0: [999 669 469 656 605 824 473 582 349 622 635 428 697 594 532 613 561 363 653 777 401 585 591 424]
1: [911 635 290 778 639 506 788 672 319 667 790 389 556 619 454 612 576 365 655 815 359 532 665 367]
2: [610 664 768 446 591 272 494 604 476 405 542 475 328 624 493 548 552 500 333 473 493 411 593 494]
3: [299 423 386 538 335 222 390 477 529 621 437 440 391 363 456 847 646 447 612 450 406 796 392 423]
4: [201 598 582 688 616 642 519 618 523 531 716 611 551 617 656 506 474 648 614 518 577 626 621 648]
5: [764 337 326 625 419 392 542 436 450 628 538 422 758 383 318 601 501 422 548 334 396 589 430 375]
6: [866 554 415 778 562 393 696 597 357 624 613 396 732 599 310 671 757 403 621 612 408 609 593 392]
7: [448 559 399 543 573 415 581 557 358 568 500 388 534 553 395 596 488 358 574 376 394 550 561 353]
8: [496 411 545 219 448 467 293 462 362 370 388 489 314 453 384 440 317 500 361 585 485 361 474 465]
9: [409 452 735 487 418 519 385 471 642 448 401 665 519 428 647 441 292 639 430 281 623 357 393 636]
10: [756 485 469 615 538 626 524 573 578 608 508 544 613 548 499 656 581 557 663 424 512 612 512 520]
11: [507 442 650 268 506 648 259 469 546 351 479 521 297 496 498 352 497 461 356 439 508 365 490 520]
12: [432 412 426 542 385 639 612 443 457 564 398 458 517 402 446 660 263 466 588 490 456 542 432 464]
13: [426 374 533 334 394 642 194 409 434 340 455 460 365 410 502 248 510 462 347 593 451 372 402 479]
14: [905 327 539 392 322 763 318 294 757 399 259 634 458 336 524 249 212 611 415 339 602 398 358 613]
15: [568 443 612 317 431 626 569 408 531 390 399 526 240 382 541 315 336 491 417 386 509 526 395 531]
16: [544 651 316 659 643 501 559 648 408 644 603 355 792 610 317 561 416 370 613 619 359 548 628 362]
17: [201 410 390 650 405 416 381 461 693 569 410 564 681 411 434 564 419 517 544 312 575 548 444 554]
18: [369 438 308 515 573 174 752 483 339 582 472 370 588 516 420 826 439 375 579 235 373 583 565 349]
19: [651 712 702 669 627 592 662 655 635 612 750 595 670 646 620 704 575 576 614 297 648 649 646 581]
20: [452 642 571 552 575 637 554 670 660 493 604 581 738 587 608 351 765 582 487 344 600 437 619 586]
21: [290 343 440 315 404 477 370 344 476 356 357 396 366 389 390 442 254 376 434 434 439 380 365 419]
22: [223 286 633 339 301 477 441 333 524 342 241 538 258 313 504 284 410 572 382 386 530 288 322 551]
23: [229 360 565 505 381 579 389 415 694 403 414 655 308 407 647 387 465 687 367 277 632 338 426 664]
24: [994 454 632 413 522 464 382 529 460 353 592 484 349 530 430 609 414 509 304 659 466 335 545 454]
25: [464 489 318 532 571 281 483 495 416 559 530 398 566 546 374 680 591 367 541 741 368 566 530 364]
26: [527 695 701 644 611 592 623 643 622 609 747 588 665 636 597 649 613 579 605 421 636 636 635 579]
27: [318 678 510 496 601 955 526 590 562 383 662 618 383 580 603 622 528 632 436 760 613 416 587 617]
28: [937 525 453 614 586 560 576 606 521 537 694 383 638 622 566 442 626 425 551 768 384 596 609 391]
29: [699 410 482 327 485 349 521 439 419 382 502 375 378 454 392 356 408 397 394 472 357 353 424 361]
30: [863 437 444 520 390 341 646 446 501 530 465 484 448 472 618 689 133 450 533 541 428 541 428 487]
31: [403 463 665 227 429 581 106 429 592 317 367 588 375 394 566 245 310 559 286 215 547 383 379 555]
32: [278 428 600 472 412 514 382 377 597 381 390 559 448 357 573 552 252 622 392 296 578 297 350 579]
33: [144 606 609 355 548 645 390 553 444 411 512 461 529 551 492 645 523 485 410 644 504 366 556 482]
34: [413 354 464 379 342 606 459 356 597 417 259 559 547 359 517 440 375 548 449 399 602 439 326 574]
35: [188 347 591 436 354 846 658 352 626 415 440 631 446 381 459 490 415 630 421 286 650 360 398 611]
36: [383 357 694 408 387 576 438 338 557 348 461 581 233 347 651 483 370 578 348 403 578 329 345 583]
37: [300 543 540 471 420 455 353 475 609 424 473 609 282 501 576 327 459 549 384 599 540 383 516 618]
38: [618 393 422 392 412 545 275 372 462 423 350 475 334 366 379 520 311 464 397 345 429 445 376 481]
39: [262 606 531 337 618 082 482 590 267 418 680 424 298 601 406 307 408 403 436 519 375 445 587 405]
40: [585 394 372 550 429 320 620 489 349 621 239 411 678 422 493 679 348 401 627 429 441 605 433 409]
41: [669 447 252 606 579 211 669 581 384 631 612 311 652 550 414 764 416 305 614 449 319 742 506 329]
42: [410 609 455 576 497 652 545 544 644 555 533 507 597 532 532 615 552 497 584 377 569 541 532 504]
43: [854 609 297 592 590 400 617 604 406 619 619 449 548 601 503 597 603 428 612 692 454 682 589 429]
44: [637 529 359 597 509 380 501 452 498 629 468 385 577 474 369 713 525 361 589 515 382 575 471 406]
45: [624 555 428 573 570 284 784 523 292 600 590 329 627 579 385 562 551 267 707 715 402 692 571 355]
46: [867 391 656 404 426 772 603 439 508 547 463 620 506 418 598 594 410 658 512 568 637 504 430 627]
47: [667 497 537 483 586 514 529 545 371 607 482 441 800 588 341 498 519 494 614 633 412 649 574 434]
48: [866 555 513 618 528 358 637 555 605 654 574 583 639 530 482 579 620 616 656 447 610 655 536 595]
49: [874 609 584 576 622 620 597 603 625 574 648 563 641 634 625 740 462 578 585 701 629 676 620 583]
50: [443 658 753 300 621 644 350 599 459 357 575 544 422 609 476 596 692 537 465 378 520 433 634 549]
51: [530 615 636 605 479 813 544 569 604 536 548 577 515 548 562 381 416 571 572 595 569 549 544 573]
52: [586 586 575 457 582 527 495 564 534 396 596 487 277 565 508 551 608 484 359 555 507 474 567 491]
53: [465 654 377 628 602 531 843 602 428 703 525 384 870 542 403 964 760 391 646 203 363 669 538 434]
54: [294 396 736 433 376 614 389 352 611 326 433 635 221 354 693 371 371 635 316 382 637 293 354 631]
55: [562 424 351 599 496 470 516 454 325 627 444 342 439 450 267 644 537 372 557 475 396 664 462 383]
56: [602 598 402 564 582 135 542 554 374 590 652 346 652 586 364 415 676 355 616 640 372 560 608 350]
57: [650 696 390 760 658 508 625 669 387 646 593 378 679 636 356 400 527 422 631 365 383 650 645 397]
58: [825 642 437 636 644 422 689 645 444 666 643 383 616 644 637 640 594 334 741 395 392 703 657 357]
59: [790 500 309 520 558 179 652 504 398 588 593 416 503 528 389 580 682 370 560 451 362 532 519 363]
60: [860 667 583 494 631 418 693 676 500 576 730 525 788 660 573 467 368 526 587 530 529 605 638 557]
61: [472 410 620 231 411 606 223 346 410 318 370 510 236 423 599 545 336 525 343 724 495 374 400 514]
62: [620 379 328 521 468 365 619 525 375 601 462 448 467 450 464 558 615 422 563 457 466 620 438 441]
63: [815 606 353 703 596 579 695 608 378 634 639 367 872 530 421 691 451 411 661 614 334 601 515 400]
64: [617 411 484 491 595 231 489 471 407 482 461 357 392 454 437 486 501 366 478 626 384 467 445 370]
65: [443 373 432 387 421 374 408 312 357 309 231 392 345 359 377 402 394 338 307 278 371 320 402 357]
66: [705 609 372 843 598 423 731 654 400 688 593 532 624 631 520 741 672 567 626 666 475 653 624 502]
67: [332 290 694 231 397 925 512 324 618 309 357 593 158 399 703 107 526 556 326 437 566 330 347 574]
68: [338 318 668 349 375 718 269 401 573 293 257 557 328 299 666 180 200 521 335 468 600 429 308 575]
69: [205 356 495 375 391 456 309 366 410 346 345 461 231 395 512 256 521 490 337 403 407 297 404 448]
70: [723 485 291 652 526 597 625 558 483 648 583 438 613 556 357 348 528 442 637 459 443 603 583 432]
71: [999 600 431 517 588 369 463 607 496 626 594 471 381 582 527 584 635 526 634 614 503 659 575 444]
72: [128 397 458 434 399 290 276 405 560 374 350 546 342 391 620 454 434 544 382 572 512 429 383 545]
73: [550 654 430 589 600 375 632 548 413 603 674 433 497 586 358 620 666 424 591 750 448 520 554 417]
74: [000 307 301 366 300 454 516 338 477 405 257 395 405 299 493 197 314 450 378 291 453 273 325 417]
75: [855 646 413 677 644 234 818 605 428 632 595 422 689 638 351 721 679 397 616 704 441 644 620 413]
76: [717 438 469 729 477 369 488 501 437 649 498 436 571 488 527 756 556 403 664 470 434 675 525 478]
77: [111 399 589 386 277 689 374 387 359 345 326 519 422 354 558 361 501 533 333 355 505 308 386 498]
78: [797 598 463 704 590 356 665 563 547 611 542 535 776 602 629 621 592 508 669 584 511 717 639 524]
79: [610 650 669 388 484 523 417 580 654 379 522 671 459 569 694 473 607 647 406 389 688 343 543 691]
80: [655 518 468 301 515 677 317 512 677 349 451 587 427 486 457 317 333 565 309 417 644 295 462 643]
81: [163 355 577 242 348 231 344 411 599 332 300 610 488 441 665 417 416 602 321 244 602 366 420 600]
82: [614 323 439 324 438 570 355 373 335 395 381 394 248 369 422 525 411 426 397 111 352 318 352 402]
83: [320 360 588 478 376 553 399 406 671 389 439 656 204 390 643 474 485 633 381 423 651 428 408 642]
84: [590 452 622 519 477 737 636 515 665 554 520 612 333 520 651 599 424 608 539 248 569 594 520 611]
85: [272 383 430 517 409 598 508 381 512 480 533 572 548 384 577 332 380 509 438 444 536 449 390 574]
86: [311 358 310 271 383 542 512 360 380 394 423 418 439 329 328 431 321 429 439 476 465 420 300 373]
87: [231 500 521 596 432 521 550 484 538 610 428 619 586 471 554 472 586 587 600 428 550 659 467 601]
88: [756 652 250 734 636 612 600 577 348 646 600 431 770 617 367 829 717 400 627 710 453 678 613 408]
89: [350 619 295 733 634 554 731 598 327 655 440 362 547 588 459 824 665 350 612 546 334 689 566 370]
90: [262 428 739 447 350 188 132 370 629 323 457 623 348 433 691 291 170 713 353 586 740 431 458 686]
91: [456 446 585 359 479 156 479 420 341 326 426 410 372 440 285 355 329 395 307 256 385 385 456 372]
92: [514 578 409 441 560 472 475 538 415 510 579 385 317 584 360 690 624 386 475 620 331 530 546 386]
93: [323 576 611 435 510 470 375 559 566 378 557 621 419 539 614 587 637 663 364 457 643 372 555 597]
94: [214 547 712 366 534 616 545 522 498 404 632 595 363 520 517 339 498 593 377 474 594 268 500 586]
95: [519 387 323 498 533 220 614 458 341 440 410 343 371 435 491 665 534 398 445 334 321 534 420 375]
96: [988 329 525 409 332 795 283 291 783 415 242 620 468 337 493 285 191 601 424 355 605 420 369 602]
97: [606 561 209 567 540 391 617 559 407 653 550 470 649 510 427 757 129 433 614 693 485 702 559 466]
98: [765 625 354 588 695 312 673 646 403 646 598 374 429 650 434 551 548 357 597 753 348 636 644 385]
99: [503 397 558 279 416 496 293 348 427 372 358 476 267 415 565 556 361 484 395 660 475 411 393 481]
100: [421 614 300 712 619 555 725 589 344 655 493 357 537 576 448 773 631 335 615 532 333 654 567 364]
101: [641 445 536 556 419 664 555 508 607 566 447 664 537 465 530 471 410 637 586 612 656 552 447 674]
102: [306 495 564 615 343 547 506 505 674 581 528 585 622 430 625 562 558 632 587 109 586 535 435 588]
103: [853 548 345 643 620 152 626 572 374 608 631 411 696 604 380 783 557 437 606 616 404 570 599 362]
104: [669 657 480 567 582 534 551 607 528 603 594 481 543 601 439 443 688 509 629 825 493 587 595 459]
105: [194 409 618 223 349 936 216 386 522 350 429 678 397 365 706 458 316 612 300 552 649 323 404 669]
106: [672 359 215 579 349 548 606 357 359 589 395 429 500 379 383 736 281 443 595 334 486 648 358 423]
107: [609 353 435 431 385 621 577 402 545 391 359 568 391 405 616 485 258 569 418 307 561 452 411 567]
108: [172 546 588 523 522 620 549 506 439 452 520 560 443 515 471 541 671 533 468 392 552 446 525 548]
109: [765 664 356 750 624 308 812 674 505 659 591 461 634 645 453 422 567 496 686 604 464 614 668 475]
110: [999 592 369 311 651 543 531 618 342 505 649 345 495 613 626 586 618 369 556 592 379 523 595 399]
111: [624 633 399 591 664 426 344 620 342 571 658 372 456 613 492 728 510 365 595 776 394 624 612 380]
112: [793 633 575 550 620 378 623 638 489 592 695 571 716 662 607 509 667 614 601 346 592 553 664 526]
113: [887 673 708 387 591 733 585 647 683 546 711 674 498 645 652 416 641 692 520 320 681 529 665 672]
114: [915 605 564 568 612 577 586 598 598 580 625 555 641 625 596 719 436 567 599 693 621 656 624 579]
115: [505 445 413 619 389 641 669 475 497 615 415 479 558 412 443 655 272 489 626 530 465 599 451 479]
116: [598 489 636 537 507 738 668 550 682 603 551 632 340 562 684 622 440 628 589 274 582 649 564 625]
117: [437 529 405 482 449 615 536 535 429 559 489 457 736 483 495 589 573 458 571 392 433 534 482 449]
118: [186 414 377 460 429 509 468 372 375 368 425 379 418 420 384 235 460 346 361 398 366 349 420 358]
119: [182 525 759 369 514 675 535 510 507 408 628 610 344 504 507 321 509 612 374 468 616 239 485 597]
120: [557 600 731 424 541 315 459 559 505 413 506 513 376 575 517 524 546 525 353 431 528 413 552 521]
121: [794 642 430 708 590 397 554 654 556 584 704 524 479 603 517 533 599 501 586 443 513 564 615 505]
122: [147 345 616 422 344 843 607 361 631 414 380 644 475 377 477 517 406 650 414 266 693 345 396 629]
123: [229 521 585 357 585 328 609 542 612 454 403 502 523 564 365 298 734 467 407 629 488 431 584 512]
124: [515 533 656 625 498 681 556 559 629 512 432 614 486 550 503 494 543 608 530 503 587 483 514 628]
125: [348 503 605 533 455 469 397 406 562 399 337 550 487 445 491 114 413 575 360 391 561 333 437 526]
126: [959 346 556 404 340 733 309 313 726 407 262 615 484 350 487 368 203 604 409 386 616 427 375 603]
127: [067 334 641 238 342 562 234 366 516 292 315 547 377 413 503 401 377 641 289 235 544 428 393 542]
128: [780 465 510 532 537 347 650 455 579 576 540 554 635 545 557 568 474 536 592 433 571 491 532 547]
129: [999 453 425 605 440 692 496 439 494 572 444 443 477 439 393 638 353 432 608 356 450 577 455 401]
130: [447 559 661 362 468 708 450 504 647 383 428 644 313 500 807 496 460 652 435 660 604 478 520 639]
131: [999 417 364 467 508 374 494 459 419 536 411 322 514 453 357 614 506 339 617 510 348 470 427 313]
132: [523 642 464 608 610 507 802 620 535 642 661 549 727 654 483 778 536 519 718 337 586 603 607 543]
133: [507 677 582 523 715 416 532 715 415 664 694 463 498 654 470 648 600 457 621 548 435 728 676 410]
134: [507 637 621 512 642 759 403 607 690 462 607 599 348 589 562 584 473 558 482 624 566 424 640 586]
135: [475 561 560 380 518 389 539 541 456 453 546 428 393 543 590 213 455 466 414 582 429 532 541 474]
136: [359 652 657 526 637 539 539 683 518 494 731 614 579 650 523 496 596 598 435 592 625 391 611 615]
137: [965 625 292 599 582 267 529 582 340 626 521 345 562 583 419 396 582 313 629 625 329 590 597 347]
138: [504 468 741 506 441 524 379 497 613 458 436 653 493 449 628 495 384 649 443 349 623 386 418 623]
139: [312 628 353 621 530 532 581 573 376 630 413 352 523 558 418 873 547 336 616 674 336 630 569 342]
140: [730 454 355 529 598 389 585 591 320 596 556 325 567 544 357 638 652 355 615 380 325 665 582 307]
141: [576 387 510 445 335 614 426 372 630 477 412 631 471 420 559 550 269 638 474 498 670 491 406 628]
142: [492 460 373 665 523 407 478 513 453 608 448 420 700 469 416 607 527 381 636 670 424 662 506 423]
143: [444 376 394 391 380 439 423 348 485 419 384 428 228 375 408 395 503 405 385 219 402 352 345 415]
144: [424 562 425 586 455 481 645 518 682 580 492 523 755 523 543 562 494 536 596 653 546 552 515 518]
145: [846 539 483 601 570 261 618 556 380 634 571 397 575 592 394 568 674 360 635 761 428 628 589 431]
146: [112 638 410 543 613 598 522 597 507 676 569 516 885 628 444 517 690 470 623 391 496 680 616 513]
147: [104 399 676 369 433 589 302 460 660 335 407 669 400 423 600 323 287 685 322 373 632 305 464 641]
148: [666 551 338 653 635 234 629 601 448 612 520 350 437 563 373 581 667 345 578 580 342 622 599 335]
149: [538 351 347 548 322 543 546 423 368 650 437 411 477 376 496 596 423 390 656 441 455 594 424 399]
150: [379 396 452 575 392 630 346 427 479 502 380 462 341 412 501 568 555 498 455 620 507 535 427 485]
151: [412 701 466 468 668 232 562 689 412 583 591 422 565 669 353 636 520 384 585 320 398 589 662 450]
152: [484 399 604 297 405 648 316 409 387 330 323 464 354 370 346 183 372 499 335 378 452 329 397 455]
153: [293 435 528 306 469 481 453 463 519 429 304 487 381 443 593 329 413 446 400 466 496 454 455 487]
154: [621 625 575 712 540 428 517 563 586 581 528 567 461 626 572 466 486 623 600 686 536 559 601 559]
155: [862 633 616 566 627 632 613 585 454 574 573 434 554 644 487 698 841 429 614 374 490 520 654 469]
156: [650 372 564 330 383 859 415 355 555 393 450 541 242 346 641 428 269 581 422 432 584 484 344 572]
157: [809 627 333 645 572 469 430 628 459 635 596 508 640 566 688 674 706 495 638 515 568 657 583 511]
158: [791 500 534 580 490 432 584 509 625 591 527 614 638 485 526 480 573 623 597 351 622 564 491 616]
159: [588 428 660 483 364 729 477 400 628 448 319 612 497 407 596 344 473 654 387 458 624 413 368 651]
160: [340 356 519 396 298 877 542 382 593 349 274 574 378 358 518 552 342 568 326 349 581 419 307 576]
161: [575 587 366 684 508 505 435 521 444 607 563 455 651 516 534 611 486 512 623 504 428 624 527 458]

[566 530 575 356 546 200 207 533 466 450 482 473 524 510 522 382 688 446 460 315 461 404 511 486] 120 2 64
[605 466 495 570 501 545 714 539 553 595 554 536 586 538 497 717 724 569 560 571 561 569 546 555] 10 144 42
[742 666 222 747 639 654 598 579 304 634 587 414 784 628 348 861 706 383 618 804 448 676 619 391] 88 63 6
[999 353 434 546 374 619 459 449 441 584 402 463 366 386 308 436 406 498 585 545 407 468 413 438] 129 131 38
[338 517 484 413 584 403 381 516 370 355 606 419 502 575 629 395 389 413 434 431 418 368 544 412] 135 153 39
[652 354 387 562 414 421 531 441 513 566 549 470 684 405 415 571 501 460 510 352 451 551 443 433] 5 62 44
[156 346 565 523 380 529 406 411 719 399 411 685 299 408 655 340 525 736 350 289 660 320 435 698] 23 83 147
[907 658 369 736 691 156 899 605 384 685 607 362 757 645 245 790 684 319 665 752 369 705 632 344] 75 6 103
[466 589 481 498 639 487 435 582 313 481 650 387 396 560 389 513 692 391 499 643 393 533 589 399] 92 73 111
[457 397 661 233 475 640 230 435 519 341 451 487 268 474 474 287 439 422 350 422 473 377 459 484] 11 13 152
[551 414 353 602 484 468 536 441 320 625 421 336 399 442 284 638 597 371 546 459 406 675 450 385] 55 62 44
[245 334 464 295 410 481 363 345 472 337 352 390 403 392 389 447 190 373 441 494 449 383 372 421] 21 86 8
[381 423 401 576 410 578 390 431 483 525 391 453 423 422 482 679 560 493 485 621 505 538 439 477] 150 12 149
[116 642 580 372 559 667 406 574 439 434 527 454 538 583 495 680 536 488 453 709 485 397 580 480] 33 108 27
[579 592 367 672 495 493 430 488 472 586 543 465 590 499 508 624 469 527 606 487 451 592 518 472] 161 44 76
[696 380 466 727 435 350 461 467 461 647 477 442 543 449 524 723 541 401 660 417 431 680 501 484] 76 44 161
[745 358 423 431 384 375 454 371 471 426 433 460 498 403 410 275 351 445 471 486 490 356 418 444] 29 38 64
[247 631 283 661 636 599 524 570 466 697 488 503 763 555 488 575 576 500 637 459 503 624 587 478] 146 117 42
[163 389 716 380 413 841 125 491 657 362 485 665 520 433 667 366 581 631 349 765 701 330 458 669] 105 147 130
[351 520 589 613 364 615 519 522 674 571 531 596 605 453 624 523 528 633 584 193 593 542 457 596] 102 42 87
[741 610 450 686 654 114 623 613 408 602 664 383 762 620 402 466 597 367 606 435 388 514 607 404] 56 103 59
[708 591 483 709 666 055 649 611 403 589 666 376 756 614 395 416 554 343 594 361 390 488 606 396] 56 59 103
[718 560 330 608 513 307 415 538 476 651 392 424 674 461 392 724 486 437 604 543 411 690 515 435] 44 76 142
[261 655 733 506 653 548 539 695 528 458 737 639 564 660 556 433 566 616 378 581 628 325 619 634] 136 94 93
[232 375 563 294 389 287 468 382 515 375 411 584 348 382 591 470 362 602 404 601 583 358 377 583] 72 153 37
[250 452 591 254 542 418 319 480 427 382 570 502 468 539 448 578 508 488 406 611 498 373 524 489] 33 8 93
[261 580 592 451 520 434 308 550 527 372 544 581 384 540 577 565 665 617 365 534 600 375 554 560] 93 37 108
[570 613 634 556 487 660 582 586 644 489 553 633 534 583 644 652 591 600 490 548 581 511 583 650] 124 134 51
[218 367 323 699 363 380 372 431 702 612 377 549 712 371 387 582 341 501 581 239 561 581 410 533] 17 102 87
[529 596 368 634 509 508 421 503 432 573 584 467 615 510 514 592 499 519 586 536 446 592 528 466] 161 142 117
[893 629 286 699 573 493 400 638 468 669 597 536 692 560 712 781 742 509 686 476 609 681 581 526] 157 78 10
[576 407 629 520 350 779 505 397 606 474 299 613 514 398 619 323 464 660 397 452 635 439 346 648] 159 34 141
[467 561 560 452 560 845 578 574 484 469 571 646 506 561 445 567 686 620 498 538 594 481 556 624] 124 27 51
[617 404 527 496 344 584 487 382 620 514 429 643 442 445 547 583 263 652 506 567 684 523 433 653] 141 101 107
[249 681 502 750 651 385 614 652 512 617 726 531 395 628 693 585 569 559 565 640 572 559 645 568] 4 136 154
[790 614 571 771 540 345 522 566 605 635 539 571 472 621 577 544 479 616 647 668 535 623 612 558] 154 121 48
[365 354 660 338 407 613 242 426 555 313 300 546 361 338 645 212 302 509 349 432 577 412 346 564] 68 31 54
[705 642 392 627 661 467 368 622 357 593 641 368 467 615 465 672 528 367 614 754 386 618 615 377] 111 98 43
[647 461 361 688 530 500 662 566 389 637 540 416 647 554 465 485 509 460 624 459 468 638 527 439] 70 161 62
[801 597 431 579 602 432 605 593 439 616 591 392 547 590 571 614 537 353 672 384 391 652 604 374] 58 140 43
[657 318 380 540 382 303 633 445 334 610 145 400 714 365 481 736 258 379 622 405 441 602 382 393] 40 106 149
[206 562 566 662 563 662 533 573 543 521 634 607 541 573 637 526 454 638 590 501 578 597 575 632] 4 87 42
[812 294 311 364 347 568 274 372 515 418 376 437 570 344 524 581 381 450 391 407 461 454 346 497] 38 107 34
[561 518 491 539 529 353 709 488 354 543 566 389 536 531 452 539 514 338 630 651 448 614 525 410] 45 73 7
[633 728 375 647 651 355 713 588 337 676 741 380 504 638 289 648 756 377 661 785 402 575 602 364] 73 98 75
[792 534 289 550 599 074 661 527 361 635 640 380 529 554 339 593 777 323 592 481 320 546 543 316] 59 148 56
[396 298 516 312 335 612 385 363 588 372 359 583 406 337 683 168 281 572 317 525 580 330 312 581] 68 22 34
[585 353 437 469 577 141 499 435 392 461 423 309 322 403 428 489 429 322 445 657 348 441 398 335] 64 29 95
[757 590 418 630 622 180 805 549 415 613 561 416 677 584 322 714 614 384 604 711 420 624 573 399] 75 103 145
[197 347 518 388 459 466 638 382 354 326 429 407 507 419 446 329 446 401 405 271 432 417 407 398] 118 86 153
[224 360 499 286 374 286 383 408 540 364 325 555 510 429 602 449 408 547 353 260 549 391 416 550] 81 153 72
[311 544 599 440 516 410 384 549 532 390 557 579 428 538 567 596 673 612 379 493 599 391 549 557] 93 120 108
[542 667 529 560 704 383 568 702 382 662 694 445 544 648 423 636 621 435 628 562 429 725 672 402] 133 73 151
[758 685 618 803 572 413 514 609 650 636 551 614 437 676 629 485 460 677 662 743 567 615 656 599] 154 114 49
[365 530 524 610 480 558 539 521 510 610 461 590 619 498 560 489 564 560 607 485 529 638 506 574] 87 42 144
[544 576 411 454 536 500 435 522 380 521 574 382 283 581 366 711 620 385 478 598 309 550 539 384] 92 25 111
[436 430 561 361 453 231 472 410 396 347 390 439 401 426 334 376 339 423 336 275 428 398 432 409] 91 65 29
[420 431 562 354 461 173 444 426 382 334 400 438 368 431 348 345 319 418 316 267 403 394 450 405] 91 65 29
[356 371 467 388 342 550 413 363 642 432 266 569 485 372 544 460 381 541 446 367 609 438 332 573] 34 32 141
[488 440 344 707 518 383 483 486 423 620 439 380 717 443 387 627 505 337 648 682 386 685 484 386] 142 44 25
[333 351 487 378 342 552 421 365 642 414 271 586 450 361 563 472 389 564 433 372 621 436 335 589] 34 32 83
[589 608 535 404 609 487 354 581 568 431 629 495 448 608 632 502 703 468 438 703 495 367 591 467] 52 120 134
[671 711 399 652 647 397 712 603 355 674 730 419 514 634 344 623 731 411 642 785 437 612 600 401] 73 98 43
[491 589 361 596 619 396 622 585 310 616 539 342 541 599 370 658 467 296 608 347 343 604 602 293] 7 140 100
[631 531 554 462 601 441 496 557 335 604 512 412 787 605 337 445 529 459 603 681 389 645 595 407] 47 142 16
[715 586 568 552 581 602 579 531 439 532 533 424 529 595 467 599 767 411 563 373 466 480 603 446] 155 10 121
[462 602 359 660 469 499 665 544 706 636 496 508 857 549 537 619 489 528 652 674 537 586 543 515] 144 161 42
[304 503 554 570 367 562 518 489 617 550 519 558 579 436 601 526 513 594 548 152 558 514 443 557] 102 87 42
[642 339 636 368 379 836 400 382 587 337 346 632 473 392 458 171 383 712 387 448 655 435 355 626] 159 14 156
[578 662 668 526 628 806 611 604 722 466 568 647 441 598 603 578 592 632 529 720 607 469 624 697] 134 124 51
[673 658 355 640 637 491 652 588 397 591 712 372 649 635 236 557 542 335 563 571 373 510 589 384] 16 73 57
[386 596 520 693 544 428 672 539 591 605 608 541 649 553 524 805 573 499 580 750 512 560 591 539] 144 73 66
[731 490 399 642 548 318 614 585 443 632 578 450 466 536 547 608 501 519 554 636 432 590 553 471] 43 76 121
[046 390 553 492 434 567 435 402 617 357 399 560 391 394 602 003 537 534 301 388 603 373 416 534] 125 147 23
[591 625 381 572 608 122 518 569 359 590 692 296 673 614 320 396 719 313 620 665 324 550 643 303] 56 148 45
[397 526 427 481 450 628 531 532 420 549 456 462 723 471 515 522 546 456 546 357 435 546 479 455] 117 42 7
[712 388 416 570 525 404 582 373 359 575 432 372 769 384 254 431 469 318 572 447 288 536 433 313] 5 44 131
[654 599 604 555 585 469 555 599 503 477 544 441 412 556 425 454 700 465 477 499 488 476 568 446] 52 120 2
[469 617 533 404 575 399 503 583 455 472 603 415 416 595 602 264 587 445 428 685 415 510 590 455] 135 52 120
[454 361 639 402 402 649 346 430 586 362 318 566 392 342 629 253 281 541 396 453 605 470 351 582] 68 159 34
[205 397 518 390 413 447 313 401 434 351 386 491 266 422 529 330 554 521 341 428 451 312 433 474] 69 153 77
[253 399 546 336 395 246 374 448 549 394 328 569 524 470 617 500 471 559 396 240 558 432 452 556] 81 153 72
[827 461 463 645 461 802 592 435 490 619 463 613 643 448 422 553 605 582 624 404 653 605 429 548] 10 158 101
[185 388 473 477 403 607 376 423 748 404 318 655 492 379 703 285 484 662 390 329 645 465 403 675] 23 147 83
[556 630 312 719 542 495 453 524 400 622 585 415 666 535 522 645 515 488 645 538 386 639 548 419] 161 142 44
[195 378 473 477 411 637 453 380 554 442 533 603 528 371 603 248 380 530 394 446 553 437 371 604] 85 34 125
[518 536 452 565 547 598 357 572 422 534 584 455 481 559 463 438 507 428 510 574 411 559 550 453] 161 92 7
[432 622 660 471 590 550 509 591 565 381 607 541 259 596 532 483 623 536 343 533 550 459 597 534] 52 120 93
[356 413 601 404 379 531 556 347 482 357 411 575 384 365 504 442 391 657 270 556 573 296 397 548] 36 32 54
[257 603 548 368 605 206 466 588 327 430 678 458 335 597 444 349 430 448 448 569 418 472 596 451] 39 135 120
[116 405 396 367 411 524 531 401 333 395 441 389 608 425 363 423 592 409 386 421 409 367 390 400] 118 86 77
[209 340 695 360 387 768 122 456 655 354 463 635 448 408 653 389 541 624 334 734 678 338 427 647] 105 147 83
[548 433 334 513 544 251 631 486 311 474 461 345 397 467 459 665 570 388 478 436 322 528 455 364] 95 62 64
[517 661 661 504 641 785 411 623 736 477 597 654 396 590 645 576 499 626 494 677 632 425 644 645] 134 27 130
[665 492 546 442 594 472 528 530 313 601 467 404 836 590 294 461 498 467 599 687 379 648 580 401] 47 142 16
[199 549 597 434 400 498 313 482 646 363 474 675 192 510 642 212 436 606 326 609 590 325 530 678] 37 147 83
[415 618 350 667 642 371 614 657 317 625 684 378 669 638 371 658 410 392 653 772 356 649 619 389] 16 73 45
[424 348 482 530 356 699 346 385 517 461 322 504 354 375 494 513 521 561 428 574 559 511 383 525] 150 34 141
[572 441 547 420 428 703 470 420 672 406 380 571 559 454 643 324 513 546 457 698 609 384 415 590] 159 101 130
[424 358 353 340 385 522 512 381 395 430 391 455 424 351 393 444 320 462 464 453 492 457 320 423] 86 21 38
